50 stands for zero in the data rows.
Some points, one per row:
[74 59 46 50 50 52 61 64 51 27 61 35 48 29 69 65 45 40 55 48 58 34 35 16 70 40 52 45 49 57 65 44 65 24]
[52 67 67 40 53 55 25 48 37 33 23 37 44 38 71 40 73 42 45 52 53 46 41 65 71 55 25 52 17 41 44 36 57 31]
[28 55 46 53 52 30 21 55 0 18 52 29 61 25 37 50 32 76 74 6 41 37 56 61 27 39 35 28 31 64 30 49 62 22]
[98 38 50 61 38 31 72 65 99 47 60 71 38 36 85 45 74 32 34 51 67 74 57 29 58 24 67 53 54 37 68 38 49 99]
[52 49 48 52 50 46 59 45 50 54 48 51 51 53 46 49 47 47 46 54 48 51 47 49 52 49 59 49 51 52 47 51 47 57]
[45 63 14 53 63 53 51 98 45 75 72 78 39 57 62 67 48 50 36 42 63 67 59 64 47 62 29 37 56 35 87 68 66 48]
[50 40 38 52 40 52 52 61 54 63 58 74 45 57 46 51 41 45 38 46 51 53 63 70 33 68 51 41 46 46 54 48 58 55]
[53 35 62 46 51 53 36 46 67 54 40 59 49 52 50 38 57 43 45 41 57 51 59 48 45 39 54 57 48 40 45 46 56 60]
[39 46 46 57 47 38 56 72 75 60 63 55 41 53 42 56 55 63 44 41 54 41 56 41 47 46 63 46 52 60 78 58 57 52]
[49 40 30 59 41 58 44 77 48 70 43 78 34 72 43 63 33 41 39 40 64 51 66 72 41 54 36 51 48 42 55 51 72 52]
[43 24 63 55 24 43 75 47 64 30 15 78 53 69 4 8 15 23 34 65 24 41 65 30 48 40 99 53 37 37 39 15 50 56]
[48 58 39 68 51 38 80 47 56 54 62 47 57 52 54 56 57 46 45 71 63 45 36 28 66 28 76 49 49 54 65 39 44 52]
[45 79 58 21 62 60 18 72 41 30 40 29 44 37 69 65 46 87 63 36 34 32 49 60 46 56 7 70 62 52 40 66 46 17]
[26 56 35 35 60 40 43 61 44 74 52 54 36 67 44 61 34 76 43 24 45 41 52 69 36 59 30 49 86 63 74 75 47 46]
[62 46 51 62 41 49 67 52 52 36 64 48 41 47 51 43 44 45 56 53 50 48 47 48 58 58 54 37 43 57 60 40 52 57]
[55 41 57 49 42 59 43 48 57 52 39 45 47 53 47 37 51 45 48 41 48 35 53 50 40 48 59 55 47 53 37 49 49 62]
[43 37 56 60 51 50 46 47 57 57 49 38 48 53 44 51 50 52 45 47 51 52 54 49 46 45 56 51 52 61 47 49 53 52]
[99 35 16 64 93 41 62 22 39 44 87 47 51 20 99 71 83 37 31 71 59 99 27 77 56 61 25 20 0 47 83 24 13 99]
[45 45 53 49 48 55 51 46 58 50 46 52 49 52 44 44 46 44 55 54 51 53 50 42 53 45 61 54 51 45 43 43 55 53]
[28 61 61 38 53 49 30 48 47 32 53 7 56 40 53 58 57 71 74 30 41 33 46 37 62 41 24 51 61 55 56 77 55 11]
[15 73 28 49 79 51 50 73 47 44 39 26 37 43 65 62 34 84 47 50 39 31 34 26 57 44 62 56 64 69 66 76 39 29]
[59 39 41 49 56 46 53 54 58 72 56 59 51 43 59 59 61 49 38 39 60 74 53 72 46 50 39 44 48 48 65 51 56 62]
[64 17 67 45 67 55 29 28 97 64 46 52 58 54 75 36 93 36 30 37 81 66 73 43 35 23 67 59 48 36 48 41 61 91]
[51 43 54 46 46 44 56 48 50 56 44 53 53 54 38 38 43 45 39 46 52 49 50 49 47 43 60 55 56 42 47 45 50 54]
[66 34 49 54 53 47 53 42 55 55 49 55 49 51 62 48 61 35 44 58 55 68 54 53 49 54 58 41 38 43 50 40 43 72]
[55 42 62 58 37 45 39 70 44 43 61 49 48 37 65 49 60 63 40 41 46 47 57 65 34 62 32 41 34 55 67 64 64 37]
[41 54 38 58 50 50 67 44 60 60 46 63 47 70 40 47 39 53 36 76 63 55 41 52 54 41 79 63 58 27 40 37 54 58]
[39 36 69 52 42 60 19 58 45 47 54 54 49 48 46 49 41 41 54 32 40 35 66 51 43 62 31 42 44 68 58 59 67 39]
[51 54 45 74 48 35 75 43 64 45 60 48 49 62 62 46 55 57 50 80 56 37 38 19 72 26 83 51 54 46 63 32 44 58]
[55 47 40 54 55 51 50 66 62 62 49 58 38 60 47 56 46 48 42 44 52 58 57 51 49 50 57 57 61 44 50 49 49 60]
[99 72 48 45 13 7 80 47 35 11 34 66 80 33 78 14 50 63 71 70 57 60 48 96 57 47 33 80 38 12 11 45 17 43]
[66 65 53 52 57 59 64 50 27 11 68 47 60 28 58 55 31 41 80 52 36 72 28 24 61 51 42 48 50 53 53 59 36 42]
[58 37 48 56 47 49 58 41 36 46 61 63 54 47 55 46 56 45 51 51 49 66 56 56 50 58 52 35 33 44 59 45 52 52]
[46 32 45 59 34 69 88 56 39 70 83 98 37 51 34 53 24 21 51 59 28 64 47 80 30 77 56 14 47 30 51 29 53 62]
[0 26 37 0 90 79 46 2 99 99 55 95 70 82 0 36 34 56 0 14 16 31 81 25 27 33 80 57 99 46 65 33 49 62]
[62 33 68 47 41 50 24 51 50 36 42 53 46 41 69 46 59 20 66 39 55 64 61 67 42 60 31 42 22 48 31 45 66 54]
[46 48 47 40 48 62 50 44 34 40 57 62 51 47 45 49 39 43 53 57 36 61 50 42 54 57 57 45 53 37 50 39 42 48]
[83 44 39 70 42 0 49 99 31 56 77 94 22 30 87 69 85 43 28 23 32 63 62 88 16 93 2 0 9 84 82 67 32 67]
[40 59 50 43 70 53 52 48 53 56 88 38 52 25 69 69 76 62 39 58 58 65 49 40 42 54 41 44 46 42 84 41 46 60]
[62 40 57 41 36 50 27 62 52 45 58 61 49 45 58 54 51 36 54 34 62 53 59 71 44 64 29 46 35 55 45 58 60 44]
[51 52 43 69 51 52 53 51 71 82 49 46 54 57 46 63 63 45 33 57 74 58 52 34 56 29 77 63 56 48 74 49 57 75]
[58 43 45 49 37 55 81 53 44 57 65 78 65 50 36 39 36 41 26 70 46 61 57 57 34 64 60 34 53 26 53 37 53 56]
[47 50 51 54 45 55 72 44 52 57 60 48 64 41 45 47 52 60 40 59 51 51 55 43 51 45 54 48 59 46 58 48 58 48]
[40 59 58 45 65 49 43 43 63 41 48 27 56 44 61 50 60 61 60 55 54 42 37 29 59 36 45 55 55 57 37 51 45 50]
[45 46 50 64 44 66 57 57 52 53 65 69 45 59 34 52 38 48 44 50 45 47 56 49 34 66 57 53 54 53 52 43 59 44]
[64 32 47 57 40 50 47 57 57 56 51 66 40 53 53 48 52 31 40 46 56 63 66 57 40 62 52 41 37 45 48 47 56 73]
[52 53 56 22 60 56 43 35 30 36 40 45 58 40 53 56 55 43 56 51 46 65 39 54 60 50 49 42 45 50 47 42 43 46]
[72 43 52 45 59 46 36 23 61 56 3 33 54 47 61 46 92 59 46 55 62 55 51 71 43 40 51 64 45 51 5 46 31 62]
[73 29 47 54 47 44 45 62 47 53 32 66 42 40 51 46 57 37 40 52 53 70 67 74 45 51 41 47 21 37 46 49 49 68]
[54 40 46 21 65 65 55 28 29 68 25 86 35 57 53 73 67 34 45 76 48 66 33 66 46 63 68 44 45 18 28 38 8 82]
[46 50 48 52 46 54 44 53 54 56 44 55 51 58 40 51 43 52 44 43 43 38 53 53 45 53 48 56 55 49 39 47 59 38]
[35 54 22 48 29 57 63 90 66 71 57 72 30 58 26 53 39 59 29 33 38 20 61 67 30 52 45 46 81 52 67 56 67 33]
[30 44 58 44 48 56 59 54 58 50 63 51 55 53 38 35 24 45 44 58 60 29 38 34 60 31 61 71 69 27 58 36 63 35]
[50 49 55 59 49 56 50 37 40 39 58 39 55 42 54 54 51 42 57 55 48 57 43 51 59 56 46 45 44 56 51 44 51 55]
[42 60 71 56 57 32 41 42 86 31 25 27 52 50 48 42 57 59 62 40 46 21 32 0 80 8 78 60 69 68 41 36 49 45]
[43 50 88 35 43 43 37 43 58 54 23 43 47 68 26 43 28 52 72 59 44 26 53 73 52 53 50 58 39 57 18 54 68 45]
[30 78 53 40 76 52 87 2 65 64 26 30 91 65 32 51 67 63 42 90 38 25 21 0 69 7 99 62 58 52 24 37 20 57]
[57 35 54 65 8 43 68 55 62 28 80 77 27 35 56 32 42 29 44 59 62 44 54 24 67 29 87 43 49 46 84 15 65 42]
[50 38 56 48 59 54 28 40 53 70 28 52 46 57 49 50 56 55 45 42 55 57 55 78 46 50 52 57 49 48 35 56 42 69]
[53 37 59 52 40 47 40 57 66 29 62 51 47 40 55 55 47 44 56 40 64 44 48 39 55 37 42 40 55 51 65 61 70 42]
[40 61 24 33 99 39 57 49 61 71 72 24 30 38 80 85 83 65 51 70 55 79 29 16 93 36 60 32 56 48 99 42 12 73]
[52 56 49 43 58 47 41 45 46 44 52 48 57 43 53 51 52 60 53 53 50 51 53 59 54 53 45 50 45 41 46 53 47 46]
[64 54 49 45 41 37 51 47 47 48 39 57 53 50 50 44 43 45 52 48 49 62 47 64 40 62 46 48 45 39 32 46 37 56]
[47 60 36 44 51 42 45 77 47 51 60 58 46 52 56 57 48 52 58 44 40 45 44 42 59 53 41 43 56 56 61 55 55 32]
[43 49 41 44 49 51 49 56 43 61 43 54 45 56 49 56 41 54 38 38 47 53 50 71 39 64 49 48 60 52 39 64 47 47]
[56 70 66 51 42 40 43 64 18 9 54 27 55 27 46 45 41 54 90 58 56 49 34 42 70 46 22 41 46 84 56 71 48 22]
[25 60 37 46 65 54 56 50 80 65 48 20 53 57 59 47 67 66 43 41 71 32 46 19 73 17 72 75 67 57 57 51 50 50]
[61 33 64 50 47 58 36 50 47 48 33 49 55 49 53 38 57 44 42 51 59 45 61 51 41 43 58 57 43 45 40 55 56 52]
[51 57 66 71 29 48 49 65 27 20 77 52 51 39 49 49 32 39 83 40 41 50 37 42 49 76 28 36 48 54 44 48 59 51]
[43 60 49 45 64 43 48 35 39 57 48 47 54 44 49 49 54 71 45 59 44 59 43 59 45 52 50 50 50 47 49 63 39 44]
[36 78 67 35 76 45 17 43 92 48 28 13 50 46 70 48 83 90 64 40 69 22 48 16 64 13 46 93 79 53 48 46 41 53]
[31 70 25 34 76 58 52 67 46 66 79 74 33 46 37 71 50 61 38 49 64 51 53 76 28 66 36 22 53 52 75 50 56 51]
[77 42 14 80 54 43 92 58 65 79 48 72 51 62 41 54 68 39 10 88 33 74 58 33 61 51 92 30 46 54 52 23 48 90]
[44 58 23 63 48 36 54 75 50 81 50 71 32 66 63 52 46 40 50 61 42 56 50 59 56 55 62 36 40 47 43 60 30 67]
[45 67 53 20 71 48 22 41 55 47 17 17 58 40 74 48 63 65 75 44 44 43 38 32 66 48 31 86 58 54 20 58 27 46]
[60 37 60 43 42 60 47 40 50 43 49 49 58 38 50 45 47 41 47 38 53 50 51 54 46 53 49 53 50 49 46 45 56 56]
[70 20 66 53 30 58 23 63 56 30 65 56 38 35 61 46 54 36 62 18 56 60 70 59 35 59 29 42 33 57 55 54 76 56]
[56 34 73 75 68 53 48 18 73 66 27 48 45 80 41 60 75 47 83 70 60 41 44 18 71 34 83 49 30 61 51 31 59 72]
[41 61 42 42 54 42 64 32 45 45 23 41 67 53 30 42 37 53 60 46 37 47 42 41 53 45 63 58 60 60 28 47 38 47]
[33 45 30 65 47 52 65 81 20 58 85 62 49 48 63 70 48 45 39 57 54 60 49 62 50 57 39 32 38 59 82 59 59 56]
[33 45 54 54 39 42 66 33 35 47 39 45 66 50 22 50 32 53 57 56 34 41 39 38 53 47 59 50 55 52 34 54 45 52]
12 more points follow, each with its number after it:
[52 53 50 52 51 52 47 61 56 44 57 54 47 52 50 49 48 48 51 52 54 49 53 42 52 43 50 57 48 46 55 45 50 44] 0
[55 24 63 48 57 48 30 45 99 82 33 57 40 55 54 42 79 43 29 30 84 45 68 47 53 25 63 61 54 41 51 41 66 86] 1
[63 51 45 46 55 42 69 27 56 34 53 65 56 41 42 53 24 17 56 59 32 70 51 59 43 61 59 43 47 43 37 49 46 68] 2
[40 62 46 54 46 41 57 64 27 39 64 51 56 56 48 60 25 59 60 53 49 47 47 40 52 53 36 42 52 48 56 53 49 26] 3
[30 81 28 45 99 74 39 31 99 99 0 38 42 85 72 76 99 99 46 74 63 22 45 41 55 13 62 78 99 27 37 43 33 76] 4
[55 39 50 59 39 41 63 47 61 53 48 53 49 55 44 32 36 38 45 53 48 42 40 34 55 38 69 46 47 46 45 44 51 64] 5
[35 45 73 52 45 72 31 45 71 49 38 36 56 58 37 47 39 60 57 52 58 42 50 41 49 49 58 75 63 36 23 40 76 41] 6
[37 60 50 48 41 49 50 57 45 47 69 53 47 46 47 52 37 53 51 43 55 39 51 44 43 51 43 58 59 45 53 56 57 42] 7
[21 71 31 58 63 46 55 51 44 71 45 32 54 51 28 84 56 81 61 34 64 25 29 36 70 63 28 49 72 67 59 67 36 0] 8
[44 45 55 49 32 57 28 72 57 46 47 52 39 56 49 44 35 54 49 31 56 55 67 56 42 52 39 56 53 55 47 61 64 41] 9
[61 54 52 66 49 39 57 68 68 35 74 47 42 36 77 56 84 64 46 49 60 47 47 26 59 31 51 41 48 57 90 54 54 54] 10
[49 28 47 51 50 60 44 41 39 63 51 57 40 62 41 43 51 48 43 42 43 57 57 59 34 67 45 44 43 58 37 49 50 55] 11
Which of these numbered points is nearest to each point below by angle, seen from the average point of the first points? Its number follows each.
[78 20 77 53 0 48 0 97 47 30 89 90 9 55 61 37 22 0 68 0 60 64 76 91 21 66 0 44 13 57 59 71 99 35] > 9
[59 51 52 43 50 56 37 80 55 41 50 48 30 46 65 63 56 63 53 52 63 46 59 42 55 41 41 58 45 55 66 46 49 33] > 0
[75 27 61 62 49 48 26 58 75 45 43 34 30 48 68 41 58 13 45 37 84 30 56 33 40 28 51 70 48 51 47 45 52 85] > 1
[43 37 41 50 37 54 57 54 44 67 41 56 56 56 38 47 45 41 39 50 45 53 62 68 32 67 53 43 46 55 47 50 66 54] > 11
[51 51 65 51 36 52 56 45 60 26 57 43 51 37 54 55 52 41 63 47 57 42 37 28 57 34 58 60 50 62 58 46 55 36] > 0
[75 31 52 78 37 33 57 61 71 34 65 36 44 36 75 48 58 38 54 47 70 41 45 30 58 34 59 32 41 57 70 36 68 62] > 10
[45 64 40 49 51 52 56 50 21 36 42 49 56 56 44 47 24 49 67 55 30 55 42 56 48 68 54 46 50 52 40 49 49 22] > 3
[53 56 49 42 43 54 61 46 51 50 53 51 54 47 43 48 39 36 49 54 41 56 57 49 48 60 54 45 48 49 42 46 49 55] > 2
[41 67 41 56 46 51 72 57 32 44 59 51 48 54 38 54 38 52 57 61 37 45 41 41 60 54 53 43 54 52 59 53 39 36] > 3
[48 48 55 46 42 53 40 59 52 53 49 55 45 49 46 49 43 46 44 32 47 52 61 62 40 54 38 55 50 53 48 62 59 45] > 9
[61 37 52 67 41 46 49 56 66 38 64 41 48 41 61 51 63 41 53 46 59 52 47 38 54 39 54 41 45 57 68 46 60 57] > 10
[60 41 53 56 43 47 57 44 35 28 73 44 47 28 76 55 60 35 62 57 54 58 41 42 61 41 49 36 34 58 67 40 49 54] > 10
[35 48 66 32 52 55 30 41 70 51 45 48 60 52 41 41 52 55 50 46 53 41 56 49 47 42 51 69 54 34 47 47 51 37] > 6
[47 62 29 62 40 48 78 71 21 54 76 63 45 61 57 72 48 64 62 63 43 55 44 52 48 60 37 43 58 62 69 64 65 29] > 3
[49 48 46 52 53 48 48 46 32 58 50 57 49 59 51 58 49 45 43 49 40 57 48 67 42 70 45 40 40 53 48 53 44 50] > 11
[45 56 51 44 67 57 49 42 75 70 45 39 50 50 52 55 73 78 51 58 61 36 54 41 57 37 58 68 64 48 51 49 40 54] > 4
[69 32 62 50 40 54 46 57 78 69 47 77 32 63 38 38 57 49 37 43 70 33 75 53 34 47 67 61 62 39 43 36 72 66] > 1
[46 35 46 60 72 45 30 46 38 58 43 39 70 46 67 38 72 56 44 58 55 71 61 75 28 60 32 40 24 57 47 57 38 65] > 11
[44 48 63 39 33 50 25 61 51 48 47 69 47 50 42 38 46 46 48 18 44 40 65 72 38 67 33 52 49 46 45 66 49 42] > 9
[32 99 33 49 19 46 36 97 47 42 89 77 21 51 57 78 34 56 63 35 71 24 43 58 43 67 18 57 65 45 67 63 62 0] > 7
[23 70 42 48 49 54 48 73 45 62 61 69 40 57 39 54 30 74 45 42 43 34 51 66 51 71 31 51 83 49 50 65 59 39] > 7
[56 50 43 56 53 47 62 40 42 48 47 54 58 49 60 50 48 52 53 60 54 61 49 56 48 60 50 45 43 44 48 46 42 54] > 2
[71 57 99 60 7 69 2 91 87 72 66 63 73 54 59 46 71 76 19 11 68 9 95 68 22 44 8 63 82 81 74 67 75 34] > 9
[40 47 39 60 30 63 36 73 51 76 59 78 35 61 44 42 44 40 33 35 60 46 76 64 35 61 38 50 51 51 51 56 80 51] > 9
[41 43 51 48 64 49 29 39 42 61 42 37 43 57 58 49 62 54 39 62 49 45 69 78 45 56 30 45 24 64 41 63 35 61] > 11
[81 72 48 76 56 25 67 54 39 6 61 17 57 25 99 72 75 67 69 80 66 73 33 40 71 53 43 36 28 89 72 61 9 63] > 10
[37 57 47 45 61 59 44 52 51 55 49 35 47 59 42 58 45 55 55 49 48 48 41 44 58 48 50 60 61 61 46 53 46 42] > 8
[42 99 51 56 99 39 0 38 99 69 0 0 53 73 99 66 99 99 73 78 99 23 52 0 99 0 68 99 56 20 0 54 12 76] > 4
[49 62 47 52 45 52 60 52 45 39 61 53 55 50 49 53 40 51 54 52 44 48 46 45 54 54 48 46 52 50 55 51 55 42] > 3
[52 45 53 54 49 46 48 49 61 49 51 54 48 49 53 51 52 49 48 47 56 54 50 48 51 45 55 50 51 50 51 48 51 57] > 1
[39 43 41 46 56 60 63 53 47 73 43 64 54 66 25 47 48 62 25 57 34 49 67 66 27 65 67 45 60 41 44 60 43 55] > 11
[74 58 48 67 57 52 63 36 29 35 59 58 67 39 75 49 59 43 62 69 53 69 51 52 48 59 46 43 37 41 38 34 46 61] > 2
[37 62 51 58 38 48 55 49 41 37 69 49 42 54 50 51 40 58 57 49 49 37 43 37 51 46 51 60 58 50 61 54 54 37] > 7
[47 44 30 48 69 44 39 52 41 78 36 52 47 60 50 65 55 50 40 49 54 73 53 81 38 69 43 47 50 59 45 60 38 67] > 11
[61 33 68 67 44 44 42 63 74 29 75 32 41 34 62 53 69 45 50 46 58 47 41 28 63 32 59 46 36 81 75 47 65 52] > 10
[78 28 50 63 67 38 82 30 68 60 37 62 42 39 58 60 66 23 46 58 47 89 65 77 51 59 59 32 22 36 38 33 39 99] > 2
[46 64 50 44 76 51 52 43 76 73 27 43 51 59 51 54 75 78 39 64 59 29 49 42 52 27 58 68 66 36 38 48 35 62] > 4
[45 77 99 60 41 67 23 67 52 0 57 0 79 34 81 26 55 46 99 55 36 14 14 0 99 13 40 43 34 89 64 17 93 0] > 0
[50 68 44 52 44 50 59 53 35 39 68 47 48 42 51 54 33 44 63 51 44 53 38 46 59 51 39 47 44 56 65 57 53 44] > 3
[59 50 46 56 54 44 55 55 62 49 58 44 47 43 61 54 65 57 41 52 57 47 46 44 49 37 52 51 49 57 64 52 56 53] > 10
[43 59 39 45 38 43 45 65 43 44 72 60 40 52 56 61 43 47 55 39 53 43 52 52 46 56 36 48 59 52 62 57 56 38] > 7
[35 67 40 48 35 47 64 60 46 49 64 56 45 51 48 36 38 45 63 49 49 36 40 40 55 37 51 58 61 43 64 45 71 26] > 7
[51 60 51 34 50 38 18 67 71 42 55 64 34 38 76 56 59 58 39 25 55 56 67 54 56 49 29 62 59 39 70 60 66 33] > 9
[51 40 60 58 39 42 58 39 63 49 50 47 55 51 49 43 47 42 51 50 57 48 49 36 52 41 66 54 47 55 51 41 61 59] > 5
[47 49 47 44 53 58 42 64 55 58 47 58 47 58 43 44 40 49 45 45 46 53 59 52 39 58 48 59 53 51 47 51 52 48] > 9
[53 40 49 56 55 48 52 44 51 61 45 55 51 57 42 51 49 43 35 54 53 55 56 57 42 54 56 44 47 52 45 51 48 62] > 11
[49 45 45 47 49 47 50 45 47 56 40 55 52 55 43 43 42 45 41 47 47 58 52 62 43 57 46 49 55 50 38 53 53 52] > 11
[62 32 56 76 32 51 70 42 54 34 47 43 53 51 36 34 34 28 48 55 43 38 49 45 49 50 72 46 42 66 46 42 66 43] > 5
[49 59 44 48 61 51 53 57 51 54 62 49 43 51 51 58 49 49 51 52 54 53 50 47 54 48 49 51 51 48 59 49 52 52] > 0
[39 52 47 41 62 61 43 53 58 52 56 47 46 45 53 55 55 57 54 45 55 50 50 45 61 44 41 50 59 51 62 50 57 39] > 8
[41 58 67 26 56 69 24 43 61 47 49 43 63 38 55 42 54 62 59 42 50 44 52 41 44 38 44 70 60 28 37 49 54 38] > 6
[65 31 61 92 11 26 87 44 66 44 62 87 66 75 12 23 26 32 35 57 44 44 50 44 43 37 88 42 62 21 39 44 67 64] > 5
[34 53 52 47 58 56 57 46 45 58 52 40 59 46 45 54 43 57 51 46 50 45 46 40 65 48 47 51 64 46 58 51 54 31] > 8
[46 81 48 44 68 49 74 54 0 49 55 71 68 63 11 61 12 91 74 78 14 41 30 92 18 79 52 38 58 40 29 72 36 19] > 3
[34 49 46 50 51 49 56 43 56 61 50 44 51 49 26 46 50 58 43 39 37 44 49 41 55 50 59 50 77 50 52 56 48 49] > 8
[0 75 36 37 42 81 79 71 32 98 66 61 48 73 0 61 5 65 54 33 30 19 42 58 42 62 43 68 99 46 61 86 91 0] > 7
[53 34 57 62 42 48 61 44 51 42 70 47 43 49 59 44 63 45 58 44 60 60 46 41 69 41 56 41 44 56 74 47 57 57] > 10
[67 34 46 66 55 46 30 57 81 40 75 26 19 36 98 53 99 59 33 35 65 63 51 50 48 38 30 25 33 74 98 58 51 52] > 10
[44 33 66 53 15 63 57 42 50 67 78 78 65 59 24 40 37 45 39 19 46 29 53 53 30 58 56 46 63 38 53 60 91 44] > 7
[54 52 46 36 47 39 65 38 40 39 57 43 50 46 60 61 46 31 56 66 56 69 41 42 54 58 53 42 52 58 57 31 39 57] > 2
[52 55 45 37 28 51 66 46 29 36 51 70 44 53 57 30 26 30 48 53 36 73 52 61 43 68 41 56 34 33 28 47 45 63] > 2
[44 64 54 50 60 54 64 52 12 43 48 72 65 71 34 46 32 92 57 61 36 34 61 66 39 70 32 48 58 41 39 67 25 28] > 3
[43 24 22 55 65 40 37 41 9 74 41 34 64 46 66 63 44 38 30 33 27 99 56 99 46 96 0 16 28 60 61 71 12 54] > 11
[70 29 20 52 57 24 61 37 66 60 54 72 42 56 54 44 35 25 29 62 43 85 60 59 29 65 56 24 59 50 51 14 39 89] > 2
[58 50 51 57 30 47 75 41 28 35 58 63 48 54 43 38 25 31 60 66 37 61 40 45 51 66 61 37 31 46 45 35 43 56] > 2
[59 63 37 54 62 33 46 61 45 35 55 38 38 39 78 67 59 55 56 55 50 52 41 38 59 43 36 43 37 66 70 55 31 53] > 10
[18 72 80 18 0 80 20 3 93 80 0 84 78 62 0 0 0 55 40 43 39 13 74 18 29 42 85 87 99 0 32 47 72 12] > 6
[62 41 80 58 22 50 21 77 78 27 69 62 35 51 66 37 62 41 56 24 72 20 59 38 55 34 47 70 52 50 60 50 81 41] > 0
[60 43 43 51 40 41 79 32 42 41 80 58 62 45 44 56 33 43 53 55 46 69 47 48 56 39 66 26 43 48 61 47 32 57] > 2
[39 57 43 55 59 48 56 43 58 54 42 44 53 53 53 52 58 55 44 59 53 56 50 41 62 38 56 53 57 45 57 52 41 54] > 4
[40 59 44 47 52 49 48 57 50 53 44 50 44 52 47 51 45 57 45 53 48 50 50 46 51 46 49 55 57 52 51 52 45 40] > 8
[45 47 49 50 41 54 43 55 59 60 47 64 47 60 37 46 40 45 48 42 50 43 61 57 42 58 50 54 57 49 44 53 57 48] > 9
[55 58 49 46 37 42 47 56 39 32 48 52 49 43 59 45 42 51 68 47 45 55 47 56 56 60 36 46 55 54 47 50 50 42] > 3
[52 38 63 34 45 68 24 36 41 52 49 48 59 52 38 30 50 34 63 51 46 36 52 87 28 85 28 54 45 49 8 64 59 56] > 11
[75 0 76 60 25 53 26 70 99 82 51 93 17 64 58 41 71 34 16 41 82 29 91 47 34 29 72 59 34 51 60 22 80 89] > 1
[93 7 51 94 32 7 76 34 99 93 74 82 30 79 55 44 99 52 3 32 99 42 59 51 34 13 88 51 69 42 70 33 57 99] > 1
[52 44 48 58 42 43 55 59 57 49 55 49 41 50 56 52 54 50 45 48 53 45 52 40 54 44 56 48 48 56 63 47 48 57] > 10
[51 46 51 53 48 51 47 51 56 50 57 50 49 46 50 47 53 50 49 49 54 49 51 45 53 46 52 47 49 51 50 47 53 51] > 0
[21 54 80 5 59 88 34 16 54 40 8 41 85 43 34 8 34 49 65 39 21 41 47 36 49 65 58 77 72 17 0 33 52 26] > 6
[53 42 51 57 42 54 64 54 44 48 55 53 53 60 45 44 42 47 43 49 51 43 48 45 50 51 62 43 54 53 50 50 53 53] > 5
[56 50 45 57 59 39 54 44 45 51 47 44 51 46 57 54 53 51 44 57 47 60 48 54 48 51 50 45 48 51 51 50 37 60] > 2
[61 33 79 51 52 49 30 39 84 65 58 34 52 50 47 46 69 41 47 35 65 48 70 34 55 37 57 73 55 63 54 36 77 65] > 1
[25 61 30 46 87 59 61 17 58 75 31 47 61 55 45 59 61 58 52 69 39 61 41 37 62 41 67 53 64 42 41 39 22 66] > 4
[46 48 58 38 57 56 47 35 56 50 30 48 61 52 37 38 44 54 53 52 48 50 51 54 46 51 53 56 50 42 28 41 50 46] > 6
[42 56 54 43 47 59 37 65 65 61 58 65 51 50 51 49 53 67 42 40 52 48 63 62 38 52 33 58 63 43 57 57 60 38] > 9
[37 62 50 57 33 57 66 59 35 43 57 52 54 47 52 52 44 45 67 49 37 51 40 66 54 50 47 36 48 57 41 51 51 40] > 3
[81 53 65 8 47 82 0 56 62 41 24 68 44 37 70 23 59 50 51 26 71 75 99 98 0 68 22 54 46 26 15 66 68 67] > 9
[48 45 68 33 41 58 43 39 59 31 44 37 59 43 49 37 49 53 64 44 47 43 43 35 64 43 59 52 60 48 45 45 53 35] > 6
[46 20 57 63 15 38 68 55 56 56 58 64 42 51 9 39 27 30 49 40 38 34 58 46 37 64 69 27 50 54 69 43 66 60] > 5
[47 68 37 55 63 38 49 57 42 26 39 9 60 31 71 60 66 74 65 42 42 32 36 30 53 47 50 43 30 79 45 60 28 29] > 8
[48 57 49 52 46 45 51 54 41 38 45 43 52 47 53 47 44 54 52 49 46 46 45 48 51 46 47 53 48 57 47 57 46 42] > 3
[56 51 35 61 69 47 63 35 39 57 56 49 50 49 60 59 60 41 47 68 49 75 47 57 56 55 46 35 33 46 59 39 33 66] > 2
[49 99 18 34 0 0 99 99 58 89 40 99 39 86 46 45 3 93 9 33 71 43 37 62 46 33 64 77 98 0 63 93 37 32] > 7
[53 42 66 39 57 60 42 34 62 51 39 44 57 53 46 34 48 43 56 55 51 50 52 41 50 43 63 64 55 41 36 35 48 54] > 6
[48 49 49 57 38 53 57 51 46 38 57 57 45 41 59 49 69 31 41 50 61 56 43 36 63 40 50 51 37 51 64 58 67 52] > 10
[42 54 65 34 71 55 21 24 58 26 30 27 56 36 63 40 51 58 74 45 53 38 51 46 52 26 41 79 48 48 6 47 46 28] > 6
[63 38 41 55 59 54 63 34 52 54 54 50 54 40 62 49 59 41 36 70 51 70 55 57 40 61 61 34 33 46 52 40 37 74] > 2
[43 47 45 43 29 68 56 47 22 68 52 64 56 63 36 57 30 37 46 46 34 63 61 82 43 82 30 47 44 45 46 59 51 37] > 11
[52 35 54 45 41 74 40 50 27 16 96 50 55 30 61 67 49 33 54 19 43 51 37 50 31 67 34 42 36 28 73 57 55 34] > 7
[54 45 47 55 52 48 51 50 59 56 51 50 50 51 51 51 57 47 45 50 50 50 52 49 49 49 55 50 52 52 54 47 53 58] > 1
[39 59 40 47 54 52 55 56 46 57 53 49 51 53 42 55 47 49 52 52 48 46 46 43 60 43 51 53 54 50 55 46 48 39] > 8
[47 59 70 57 23 48 56 61 72 34 62 38 52 25 47 29 28 50 65 30 44 37 48 32 52 35 43 61 53 59 64 54 78 19] > 7
[65 31 61 42 63 47 26 38 70 55 26 37 58 38 59 41 73 45 46 41 53 67 56 64 46 51 39 46 37 45 38 49 51 67] > 1
[72 21 87 69 10 71 37 68 61 34 61 55 40 65 48 34 59 31 40 38 70 23 63 44 30 68 51 40 45 60 59 39 74 54] > 9
[59 40 58 51 51 50 31 40 55 50 43 34 46 43 60 49 62 50 48 48 53 51 54 52 45 44 51 51 44 56 49 51 45 58] > 1
